Each row has a name. Each question is about the rows just above it. Places in a row count from 0.

K426: [-97   0  83 -12 -67 -46]
K93: [ 31  -3  96  -4 -34  30]
K939: [-87  62  35 -21 -57   6]
K834: [-107  -88   93  -12  -25  -49]
Table of tags by key:
[-3] -> K674
[-34] -> K720
[-1] -> K62
[62] -> K79
[0] -> K973
[-2] -> K941
[31] -> K430
[-88] -> K715
Look up the entry of K93 at place 1 in the table: : K674
Whose row is [-107  -88   93  -12  -25  -49]? : K834
Which row holds [ 31  -3  96  -4 -34  30]? : K93

K220: [ 26  20 -45 -33  90  -8  13 -76]
K640: [ -5  -1  79  23  80 -19   0 -22]
K665: [ 26  20  -9 -33  90  -8  13 -76]
Table of tags by key:
[-46] -> K51
[-8] -> K707
[-9] -> K493
[-45] -> K204
[26] -> K186
[20] -> K257
Look up the entry of K220 at place 2 in the table: : K204
The row with [ 26  20 -45 -33  90  -8  13 -76] is : K220
Whose row is [ -5  -1  79  23  80 -19   0 -22]? : K640
Which row holds [ 26  20  -9 -33  90  -8  13 -76]? : K665

K349: [-23  26 -14   7   7  41 -30   2  10  14 -63  18  41 -49  18 -13 -64 -35
   1  51 -42  53  46 -50  -2 -52 -46]
K497: [  19   33  -84   -5  -89 -109  -56   46   37   99  -41   32   43   30
  -57  -46   69  -47   43   47  -33   14 -106   22   18    7   -9]
K50: [ 38  24  31  49 107  37 -41  28 -38  44 -42   6  23 -44  52 -37  -5   1
   6 -23 -19  16  81 -19  43 -23 -42]
K971: [  19   33  -84   -5  -89 -109  -56   46   37   99  -41   32   43   30
  -57  -46   69  -47   43   47  -33   14 -106   22   18   55   52]
tags:
[55] -> K224
[7] -> K74
[47] -> K240
[69] -> K785
Look up the entry of K971 at place 25 in the table: : K224
[ 38  24  31  49 107  37 -41  28 -38  44 -42   6  23 -44  52 -37  -5   1
   6 -23 -19  16  81 -19  43 -23 -42] is in which row? : K50
Which row holds [  19   33  -84   -5  -89 -109  -56   46   37   99  -41   32   43   30
  -57  -46   69  -47   43   47  -33   14 -106   22   18    7   -9]? : K497
Whose row is [  19   33  -84   -5  -89 -109  -56   46   37   99  -41   32   43   30
  -57  -46   69  -47   43   47  -33   14 -106   22   18   55   52]? : K971

K92: [ 17  27  24 -58]
K531: [ 4 -5 -3  0]
K199: [-45  43 -94 -51]
K530: [  7   0 -19  -2]
K15: [  4  -2  -5 -14]
K94: [  4 -11   8   6]
K735: [ 1  5 -5 -4]
K26: [ 6  1 -6  0]
K666: [ 4 -2 -5  2]
K61: [ 7  0 -1 -2]
K636: [ 23  28  46 -66]
Table of tags by key:
[17] -> K863
[-94] -> K403
[-45] -> K632
Join K199 by its entry at place 0: : K632
Which row holds [ 23  28  46 -66]? : K636

K28: [-33 -29  43 -29  46  -7  -7 -10  15   8  34   6 -55 -39  -6  22 -20  31
  -5   2  17]
K733: [-33 -29  43 -29  46  -7  -7 -10  -7   8   5   6 -55 -39  -6  22 -20  31
  -5   2  17]
K128: [ -9  -1   3  16  28   8 -36  37  32  48   1  -8 -29 -16 -34  45  31  10
   4  -6  24]
K42: [-23 -11  13  18  35   9 -41  35  36  55  -2 -10 -36 -16 -30  56  26  14
   3 -11  20]
K114: [-32 -10   4  27 -17   3 -33  -3  13   4 -19 -12  28  35  36   1  -3 -17
  -4 -25 -43]
key -> tag
[-17] -> K452
[-18] -> K457
[13] -> K369
[15] -> K210
[-19] -> K535
[36] -> K442
[12] -> K757
Join K114 by its entry at place 8: : K369
The row with [-33 -29  43 -29  46  -7  -7 -10  -7   8   5   6 -55 -39  -6  22 -20  31
  -5   2  17] is : K733
Which row holds [ -9  -1   3  16  28   8 -36  37  32  48   1  -8 -29 -16 -34  45  31  10
   4  -6  24]? : K128
Which row holds [-23 -11  13  18  35   9 -41  35  36  55  -2 -10 -36 -16 -30  56  26  14
   3 -11  20]? : K42

